In the rows, 128 means zero.
The same turns and mirrors carry the whole set onto itself, and each row onto the other rows of its family. Which rows share a family with each named row? Give them in list order.
These 32 rows form 4 families of 8 rows each.
j_583: [124 125 117 99 133 72 113 90 115 104 105 121 124]
j_50: [137 91 114 126 124 133 82 66 103 119 143 142 120]
j_22: [110 119 102 115 139 80 104 85 135 96 113 134 118]
j_702: [86 111 79 74 149 115 127 135 153 134 129 118 99]
j_144: [115 108 125 146 142 181 122 135 130 156 157 96 156]
j_936: [130 105 101 141 158 103 78 63 126 144 141 137 139]
j_26: [142 152 132 109 126 89 166 133 139 126 114 125 152]
j_179: [134 99 126 129 133 167 117 156 143 168 179 116 132]
j_564: [140 91 126 129 146 100 63 77 132 144 132 132 144]
j_636: [140 125 131 138 135 164 141 145 139 165 182 113 149]
j_35: [79 113 88 96 141 97 103 112 142 104 122 107 97]
j_744: [176 112 140 145 121 137 122 104 131 163 167 155 154]
j_617: [117 131 110 121 142 110 163 177 145 140 144 96 134]
j_755: [107 145 135 121 136 146 160 165 158 132 130 113 128]
j_359: [85 131 99 106 150 103 118 133 141 95 129 93 107]
j_374: [167 116 148 135 122 143 132 125 119 171 162 134 167]
j_516: [79 120 101 100 151 107 116 141 169 120 118 127 103]
j_710: [159 130 148 139 138 143 114 84 113 169 150 123 164]
j_30: [95 80 72 140 161 143 102 106 142 135 163 103 123]
j_272: [130 86 121 138 136 136 66 77 118 139 159 141 138]
j_56: [149 156 127 127 109 115 157 122 124 122 115 153 151]
j_777: [112 120 136 155 152 166 129 128 143 151 184 90 135]
j_392: [84 79 89 127 166 137 77 116 137 145 145 111 132]
j_502: [136 140 113 117 141 79 107 96 155 99 115 160 132]
j_205: [101 86 98 134 144 159 78 102 125 142 174 121 122]
j_987: [116 154 123 101 140 104 163 161 160 125 135 102 128]
j_376: [95 93 110 121 145 154 72 115 138 122 162 112 101]
j_595: [160 147 142 121 137 77 155 126 138 144 130 125 151]
j_335: [151 108 146 139 112 131 114 102 96 168 133 123 167]
j_255: [151 155 146 108 113 115 159 110 130 150 111 136 143]
j_658: [125 135 95 111 132 78 122 89 144 126 107 158 114]
j_198: [100 149 144 92 142 135 149 159 150 149 148 109 113]

Same family as j_35: j_22, j_26, j_636, j_374, j_272, j_205, j_987
Same family as j_583: j_50, j_179, j_744, j_617, j_359, j_376, j_595
Same family as j_56: j_702, j_564, j_30, j_777, j_502, j_335, j_198

The same turns and mirrors carry the whole set onto itself, and each row onto the other rows of its family. Which rows share a family with each named row? Give them in list order.
These 18 rows form 3 families of 6 rows each.
j_701: [111 175 155 116 97 161 85 83 143 138 87 120 100 153 138 151 121 146 129 123 102 158 98 161 173 95 144 103 168 156 104 161 127 131 133 158 147 127 145 134 139 139 116 74 113 173]
j_202: [96 148 146 122 113 138 151 107 131 97 133 113 132 100 142 122 97 97 136 117 121 133 122 117 179 115 102 161 182 127 114 125 101 164 93 225 80 173 134 117 89 169 149 125 92 158]
j_559: [103 129 116 129 110 156 124 109 141 155 137 98 60 118 208 105 134 159 128 131 103 118 136 141 142 167 85 134 163 91 86 121 117 195 161 183 119 128 99 42 116 174 109 113 157 164]
j_679: [112 145 127 97 132 135 132 131 148 94 145 104 123 99 194 90 68 98 147 120 100 161 157 79 113 145 52 115 173 132 94 117 91 149 145 197 112 105 129 98 136 147 167 117 68 161]
j_790: [137 132 156 96 132 135 139 126 170 99 132 100 125 115 206 78 79 104 141 109 98 157 155 111 119 148 44 126 177 145 95 124 77 137 129 213 135 81 147 104 165 148 133 121 90 139]
j_386: [130 127 168 135 105 152 130 110 126 111 140 113 128 115 161 96 93 123 144 125 124 140 124 140 178 116 115 155 175 140 118 128 90 154 108 247 53 180 148 108 98 152 122 130 117 152]
j_731: [144 139 172 80 52 151 145 117 156 101 146 104 100 121 90 112 92 132 133 137 142 96 150 152 161 115 93 121 173 185 131 161 112 186 147 145 141 123 149 124 176 152 113 141 101 133]
j_534: [136 162 181 100 80 155 120 132 135 91 164 113 80 120 96 106 89 136 117 111 153 110 135 144 139 121 91 112 177 179 137 140 115 199 143 161 163 143 144 137 178 133 138 129 96 137]
j_74: [116 151 141 129 98 178 130 110 139 168 130 89 76 125 214 110 149 175 142 126 83 146 147 135 158 165 105 128 170 106 85 118 126 159 164 168 99 129 102 46 95 164 121 105 158 171]
j_829: [110 133 121 119 75 159 113 111 148 157 128 113 68 117 210 93 122 182 137 147 101 125 137 140 127 148 109 128 156 103 62 125 108 181 153 174 107 106 101 58 103 143 82 97 131 147]
j_388: [122 164 164 152 87 154 93 99 123 158 117 133 81 147 131 140 129 177 110 111 113 147 118 157 177 98 121 133 195 177 115 163 151 140 131 133 129 149 114 126 132 132 115 84 110 161]
j_724: [109 156 162 127 91 146 149 112 142 124 129 116 123 112 163 107 128 129 124 97 100 149 141 111 174 125 110 152 192 144 106 107 97 151 69 231 74 163 136 114 85 147 140 118 81 149]
j_95: [129 131 157 100 114 151 154 146 159 110 142 82 127 97 193 87 67 113 168 112 105 149 162 73 120 137 39 121 180 161 106 127 104 133 142 188 92 115 136 87 149 166 162 138 81 159]
j_23: [116 140 182 128 111 145 132 114 138 131 125 92 140 140 193 104 106 122 184 140 133 128 130 129 155 163 96 95 138 121 143 160 123 180 199 104 102 59 128 94 134 152 120 93 138 171]
j_964: [110 148 169 138 101 142 143 94 158 158 136 98 118 137 195 97 118 141 159 120 105 100 129 109 123 161 72 83 153 158 135 143 131 192 189 93 98 77 114 89 171 167 120 97 143 156]
j_193: [133 170 218 96 67 162 133 134 143 114 142 90 111 128 109 106 91 142 131 95 145 124 137 126 140 115 87 97 176 189 138 145 118 184 124 137 160 125 153 141 174 159 144 124 100 144]
j_587: [100 176 157 140 106 139 80 108 120 140 111 135 73 147 132 150 112 152 117 110 126 150 87 155 165 103 115 133 174 147 111 162 141 149 138 130 173 128 120 129 135 136 118 77 105 171]
j_84: [97 152 145 131 121 146 127 92 143 134 137 99 114 145 177 113 119 122 164 141 118 109 125 126 152 174 95 83 145 141 149 148 125 214 210 111 95 93 120 91 158 163 135 86 151 173]

Same family as j_23: j_701, j_790, j_386, j_731, j_829
Same family as j_74: j_388, j_724, j_95, j_964, j_193

The same turns and mirrors carry the whole set onto itself, and each row onto the other rows of its family. Which rows share a family with each named row? Give them in list order.
These 18 rows form 6 families of 3 rows each.
j_814: [97 105 152 105 131 135 106 129 102 180 137 101 134 60 90 96 197 137 138 160 146 131 112 146 97 187 170 136 200 141 95 149 147 54 123 84 108 132 108 128 110 122 163 89 154 105 111 149 133 28 120 118 171 106 135 74 144 164 149 142 178 138]
j_596: [115 143 155 83 122 121 84 155 103 156 134 147 33 107 118 65 141 188 118 143 146 135 68 124 107 134 173 114 124 108 168 136 158 69 127 111 129 91 148 126 125 176 171 106 124 142 131 118 138 78 101 62 146 139 79 158 152 122 79 68 123 130]
j_929: [109 113 166 79 119 111 143 139 152 129 135 97 124 81 110 81 181 142 111 132 153 120 75 147 101 191 158 140 176 108 129 126 160 51 129 71 99 137 105 126 121 117 151 116 165 97 146 166 134 45 115 102 191 133 150 78 117 158 157 123 218 154]
j_565: [96 107 179 100 121 120 123 124 131 168 94 78 127 88 108 83 189 131 118 148 158 134 86 164 87 210 191 141 195 123 99 161 165 60 105 87 112 116 121 103 118 115 147 94 147 136 149 137 155 42 131 123 162 113 150 81 140 196 121 122 198 147]
j_67: [112 93 146 88 134 112 136 123 125 193 124 100 148 103 94 65 217 125 98 147 167 123 75 130 97 169 163 119 189 126 110 128 161 91 128 86 110 128 106 131 143 118 168 100 151 99 134 121 165 43 118 119 160 100 131 92 132 184 162 135 186 172]
j_914: [103 116 157 74 107 136 114 147 136 195 140 156 39 104 122 103 149 139 111 136 164 118 88 109 155 157 165 121 110 118 139 142 164 103 126 116 134 103 131 145 157 153 131 115 84 114 141 94 151 76 102 87 104 134 50 174 128 139 107 65 153 152]
j_521: [157 152 179 87 112 140 126 158 105 156 141 150 131 145 161 83 116 155 151 225 149 119 139 128 108 171 146 146 160 117 133 122 139 63 108 115 91 110 118 158 90 154 95 94 146 160 199 150 205 90 157 134 118 167 117 97 136 135 84 110 149 173]
j_515: [141 141 159 62 128 169 129 150 116 140 158 141 159 171 161 85 154 148 152 174 143 104 163 134 137 174 142 125 151 115 116 84 113 97 119 110 117 134 100 180 98 145 103 103 143 118 201 147 183 61 148 143 100 134 89 107 138 146 106 99 174 173]
j_949: [121 126 173 60 98 133 97 152 120 167 148 120 22 90 115 79 143 137 101 152 169 93 54 124 139 163 153 156 145 96 157 132 160 107 129 81 121 91 124 131 157 137 138 120 129 108 153 137 122 82 74 77 136 158 90 169 143 113 80 85 139 130]
j_965: [137 169 160 79 113 163 129 154 136 150 174 154 102 161 162 109 107 150 165 164 145 95 134 150 119 198 128 146 150 115 130 74 119 77 97 84 88 113 124 142 110 158 94 104 164 123 187 140 175 74 105 161 158 158 123 111 134 117 109 115 151 173]
j_113: [96 120 156 85 108 108 98 147 101 186 122 162 19 111 107 96 145 148 107 148 184 114 104 117 136 140 155 144 127 124 142 160 180 115 115 136 130 76 112 152 164 156 137 132 96 131 142 128 143 63 102 76 118 125 90 167 163 146 107 73 155 122]
j_796: [117 123 168 90 112 112 106 168 109 159 113 116 37 110 123 61 131 163 101 165 144 126 86 107 146 164 169 145 114 126 144 154 200 81 108 108 127 90 113 106 153 144 135 116 95 158 141 119 138 75 100 89 105 142 84 170 178 115 105 66 146 124]
j_773: [96 95 142 97 128 94 113 121 108 176 117 106 132 111 97 80 197 127 114 165 178 130 106 159 86 168 169 132 182 127 114 146 162 90 111 104 120 120 94 142 126 126 152 124 147 115 146 159 153 31 138 120 176 87 152 71 146 192 161 131 222 136]
j_6: [146 162 162 67 111 178 102 156 92 151 176 150 134 144 159 92 124 163 167 208 140 101 166 134 106 164 150 146 167 117 117 109 125 62 120 102 113 136 107 173 88 155 97 91 145 134 161 150 142 64 168 135 137 133 94 119 118 105 88 119 141 154]
j_66: [93 129 156 80 106 142 104 161 111 171 131 138 31 87 92 99 137 169 126 139 160 125 117 107 156 141 168 138 132 120 121 162 175 67 140 94 130 94 111 124 142 157 152 113 115 136 112 115 107 65 113 83 117 134 78 166 145 100 104 71 133 119]
j_963: [143 164 147 74 124 164 92 157 114 156 150 145 128 149 170 91 126 163 166 167 132 131 130 152 90 171 141 136 148 131 167 102 93 53 93 97 125 107 144 163 64 174 107 84 170 143 168 140 158 63 154 135 129 145 106 85 143 144 76 113 163 148]
j_614: [135 149 153 76 124 144 109 154 103 152 154 171 131 191 158 102 115 151 154 187 158 111 171 149 104 158 141 142 151 118 112 116 123 107 95 131 119 115 102 188 104 162 98 128 138 144 194 162 174 71 154 137 123 132 123 111 141 148 93 108 173 157]
j_327: [89 135 142 100 125 122 112 140 136 157 118 77 129 92 98 62 201 180 127 148 142 134 78 166 76 169 177 117 168 124 141 134 136 34 140 91 122 125 126 121 100 137 157 90 169 122 119 150 144 29 102 105 169 101 144 68 165 185 146 104 190 136]

Same family as j_67: j_914, j_515
Same family as j_327: j_596, j_963
Same family as j_6: j_814, j_66
Same family as j_113: j_773, j_614
Same family as j_965: j_929, j_949

